rotation steps, each row followed by its count of steps:
The counts run from 0 to 218.
[122 141 121 133 126  93 115 148 127 129 177 175 133  99 110 109 138 177
 148 120 122  78 158 144 163 119  84 128 129  91 161 130 171 104 122 101
 181 144 179 127 114 102 132 101 181 135 140 131 102 123]
85
[146 165 115 116 144 104 128 130 110 116 131  92 165 184 171 170 139 156
 121 163 122  76 122 158  98 121 167 121 120 156  92 133 108  88 139 116
  97 126 154 134 120 110  92 119 105  94 149 165 168 153]
12
[142 127 112  92 163 148 137 112 187 156 115 157 149 142 142 114  96 156
 191 150 124 135 133 113  87  96 117  99  84 154 115 163 106 122 110 133
 118 143  62 145  87  98 141 123 120 116 133 147 103 138]
156
[149 114 132  95 167 121 111 105  51  81 152 158 130 112 105 141  98 120
 118  84 147 151 130 125 148 157 120 149 179 143 156 134 159 135 119 134
 158 131 138 119 117 104 122 102 138  73 127 124 174  89]
94
[110 110 135 161 151  98 122 109  49 146 137 109 134 160 114 112 130 156
 158 120 130  96 172  99 128 137  66 144 165 114 128 160 152 112 144 124
 188 173 121 130  85 120 101 120 153 152 112 101 131 116]
105
[140 122 129 104 168 131 125  98  52 104 154 161 135  98 103 146  98 136
 125  86 131 144 144 122 157 150 113 151 186 136 160 136 154 121 117 142
 175 119 144 114 108 111 112 107 135  70 124 116 166  93]
93
[142 151  99  95 140 130 140 131  96 118 139  78 139 203 158 160 151 143
 126 167 150 128 112 144 157 138 157 158 128 111 112 110 138 123 121 161
 110 145 174 164 156 121  98 120  73 135 127 148 143 166]
8
[145 132  81 152 145 151 130 144 149 166  90 168 170 156 128 130 146 145
 135  86 127 154 130  95  98 116 113 119 122 165 108  94  72 110  82 113
 162 130 131 117 164 119 124 114 157 156  89 159 119 161]
47
[164 139  85  85 162 123 158 133 124 127 127 165 111 189 148 131 138 119
 152 148 114 149 101 119 125 103 112 111 141 134  83 117  91 105  85 110
 113 151 107 139 127 156  93 101  71 140 159 179 137 111]
24
[141 128 118  78 137  81 125  92  80  92 149 143  99 114  99 132 131 127
 191 126 121  78 179 115 168 131 106 133 135  96 148 139 133 111 134 133
 150 150 143 167  72 123 133  87 112 132 119 111 164 116]
111
[149 145 168 160 144  94  98  95 116 134 179 129 125 143 162 102 143 135
 147 149 129  96 123 134 115  99 129 117 176 113 112 141 130 110 161 100
 147 177 163  94 168 136 113  88 141 170 130 189 151 153]
215
[112 152 104 108 146 161 129  85 128 145 129 106 109 166 144 119 140 139
 176 166 127 148 137 127 164 110 154 142 151  94 112 163 118 133 149 175
 168 160 168 152 139 130 105  98  66 161 109 143 155 145]
3
[127 114  95  52 139 121 149 103  96 142 127  89 143 162 133 134 130 159
 171 161 127 106 152  79 140 142 101 124 116 144  98 124  98 119 107 151
  99 153  83 184  96 101 123 131 112 135 102 108 120 127]
137
[171 148  86 138 160 138 161 113 118 139 111 155 119 204 134 140 141 106
 170 128 132 167 108 127 134 113 137 131 129 118  97 121 102 101  77 113
 138 137 122 139 118 181  97 102  57 159 124 158 126 136]
22
[145 182 111 190 141 113 130  83 128 150  95 122 157 170 149 151 133 133
 168 139 111 114 141 145  87 101 179 120 115 132 103 157  95  85 128 114
 146 134 160 113 111 142 111  98 103 134 111 156 160 167]
16
[148  90 131 109 145 102  83 144 116  99 149 165 124 119 118 115 134 121
 126 102 153 104 141  97 163 143  41 146 131 118 146 106 143 100 120 105
 178 147 146 118 124  89 105 119 174 128 183 170 140 111]
81
[133 123 177 157 160 152 119 117 122 108 131 124 152 144 138 125 126 118
 139 117 143 133 107 175 146 102 174 121 159 162 137 133 105 138 146 129
 181 118 167 102 139 100 116  95 111 123 102 190 210 130]
202
[134 135 139 155 138 159 130 116 191 147 102 118 186 135 133 133 115 161
 154 138 152 118 118 164 143 111 148 141  59 128 147 129 112 119 110 152
 173 109 141 136 124  65 144 139 139 105 113 161 115 177]
173
[146 123 155 142 152 176 142 112 124 135 189  91 161 132 159 144 147 182
 103 183 154 113 115 127 170 119 105 150 129 125 130 113 158 108 108 110
 175 127 147 118 116 102  84 138 114 113 172 181 136 128]
194
[168 123 119 105 165 132 155 128 183 137 117 151 137 155 124 137  86 147
 194 137 139 127 113 125  95 119 125 126  75 150 136 144 102 132  80 133
 114 147  71 147 117 109 149 113 112 100 117 126  83 171]
154
[157 142  98  79 158 117 141 150 143 138 135 156 106 198 169 119 136 144
 151 154 118 130  98 124 119 102 135 104 135 145  79 109  95 125  96 112
  86 163 137 142 178 154 115  95  97 142 129 179 120 142]
26
[143 145 162 162 153 158 148 108 140 124 157 123 146 109 136 165 130 183
 138 142 128  72 128 159 156  94 176 135 141 129 142 141 119 117 123 112
 196 123 159 106 119 124 111  95 108 103 119 162 186 142]
199
[138 156 100  73 128 103 101  91 128 138 135 105 155 127 131 138 143 169
 172 139 131  83 139  91 123 125 172 132  73 116 125 127 115 123 130 140
  75 143 113 176 114  98 163 124 130 124  86 114 126 163]
141
[152 169 127 154 133  96 116 111 123 135 118 105 148 199 165 156 140 147
 151 151 130  91 127 163  89 121 190 129 118 142 105 145 110  96 140 114
 105 132 173 118 137 131 122 101 114 119 110 157 155 180]
14
[127 161 143 136 125  92  96  76 114 136  91 118 182 153 144  87 117 130
 169 139 136 148 106 159 146 139 190 142  72 110 103 128 113 122 113 145
  81 107 110 157 118 100 156 149 135 101  87 121 110 126]
146
[139 159 125 140 128 101 122  82 113 145  84 117 172 155 137 107 107 132
 173 128 136 149 104 167 147 150 179 154  76 103 108 121 121 111  94 145
  96 110 109 160 114 116 150 150 125  95  82 113  91 139]
147
[165 127 142 140 181 115 135 177 104 119 172 123 156 182 139 160 150 121
 124 122 148  96  86 114 127 116 119 149 144 109 138 112 144 123 134  96
 150 164 141 115 166 144  98  81 113 167 150 184 124 171]
210
[168 130 109 128 117 119 112  96 124  84 109 135 138 163 171 126 155 173
 106 134 146 131 108 144 149 142 164 131  93 139  80  83 104 111  52  82
 110 110 143 112 147 150 117 141  98 111 131 167 162 104]
38
[162 120 151 131 176 119 125 183  99 105 168 119 156 185 135 151 151  94
 111 122 153 123  84 126 132 115 116 150 150 119 131 110 134 128 132  99
 152 165 137 118 151 131 101  95 112 153 146 191 144 153]
209
[154 165 120 143 139  94 124 119 121 119 126  89 157 194 170 156 143 152
 132 164 125  91 113 162  91 122 176 120 122 153 105 134 117  95 145 115
  99 131 165 125 133 119 110 112 121 106 130 172 167 166]
13
[149 105 139 108 143  67 108  89  72  97 168 122  82 154 111 122 150 132
 191 128 148  96 169 107 158 151 114 144 154 117 160 126 150 126 142 124
 150 161 137 157 100 132 149  96 137 146  96  98 150 137]
109
[134  80 138 155 160 107  69 148 101 126 116 157 123 143 123 111 108 116
 128  64 161 134 107 107 158 148  87 167 146 120 153  97 107 137 115 126
 173 165 133 102 184 118 124 128 181 132 117 132 135 137]
77
[128 155  87 104 124 154 117  93 132 175 128 133 152 148 173 120 123 175
 127 158 103 115 142  96 102  92 119 105 137 138  67 140  94 101 122 131
 102 145 152 128 177 122  93 111 121 148 128 173 137 135]
30
[125 114 140 134 162 123  89 181 124 103 137 187 148 125 126 109 153 192
 102  80 141 120 106 152 133 118 169 124 129 153 147 118 137 147 101  73
 168 136 129 105 146 124 150 115 181  99 118 142 151  89]
70
[152 162 135 160 125 135 141  53 101 135 163 131 133 104 133 117 140 129
 154 147 124 128 147 117 152 104 113 130 166  90 102 138 131 101 123 123
 184 155 175  98 157 151  90  87 104 170 116 159 161 144]
218
[107 117 140 167 148  84 103 151  56 133 124 113 144 178 113 104 115 149
 151 111 136  97 159 137 106 137  94 141 152 103 140 155 175 141 147 131
 178 177 144 118 125 119 125 105 155 155 110 101 102 137]
103
[104 115 130  99 138 103 121  94  94 120  90 126 135 172 131  82  91 127
 197 149 117 144 159 151 125 115 106 108 118 109  84 176 120 136 104 149
 129 152  86 146  88 125 130 110  92 156 108 110 117  82]
131
[167 133 176 153 152 144 143 118 135 115 182 109 133 144 154 150 150 205
 117 162 157  80 108 155 151 107 173 144 129 136 148 120 143 131 115 101
 167 133 158 112 137 124 118 114 118  99 122 166 154 151]
197
[158 127 140 179 191 156 156 143 147 162 152 142 156 149 129 146 151 149
 156 129 153 153  63 138 143 118 173 165 115 143 153 115 120 128 103 103
 166 120  81 136 106 124 137 145 131 106 111 155 109 164]
179
[110 164 116 102 121 101  92  64 110 138  98 119 195 121 142  97 129 146
 157 151 123 120 133 131 135 130 179 122  78 117  84 139 104 107 134 136
  82 107 104 159  85  88 153 146 133 105 108 137 135 115]
144
[141  96 148 124 141  69 103  83  58 101 165 111  83 159 120 106 159 132
 170 122 146  98 154  99 148 155  94 139 161 130 145 125 157 125 141 117
 149 165 119 146  96 131 144 113 143 140 104 105 145 127]
108
[107 101 140  88 137 104 125  98  89 122  92 105 129 185 148  72 100 124
 195 153 121 149 138 149 128 132 102 111 127 134  84 155 129 143 106 159
 126 150  87 155 103 120 137 128 105 157  95 114 111  90]
132
[169 140  80 104 165 138 169 123 123 132 116 160 115 193 143 140 138 105
 169 150 118 154 105 121 135 103 124 120 132 123  89 113  96 102  77 107
 131 141 115 143 120 177  92 104  65 150 151 168 132 125]
23
[137 136 128 130 154 129 133  97  53 124 155 154 136  92  95 140  98 151
 135  78 125 140 149 128 165 149 121 155 187 127 165 139 154 125 108 149
 190 126 153 123 111 113 107 112 143  79 106 103 156 112]
92
[151  80 117 119 148 115  93 138 121 119 131 167 125 117 109 131 121 116
 130  93 154 111 145  87 169 140  39 160 132  97 151 108 124 100 108 117
 187 158 138 117 127 106 100 122 168 131 175 153 134 126]
80
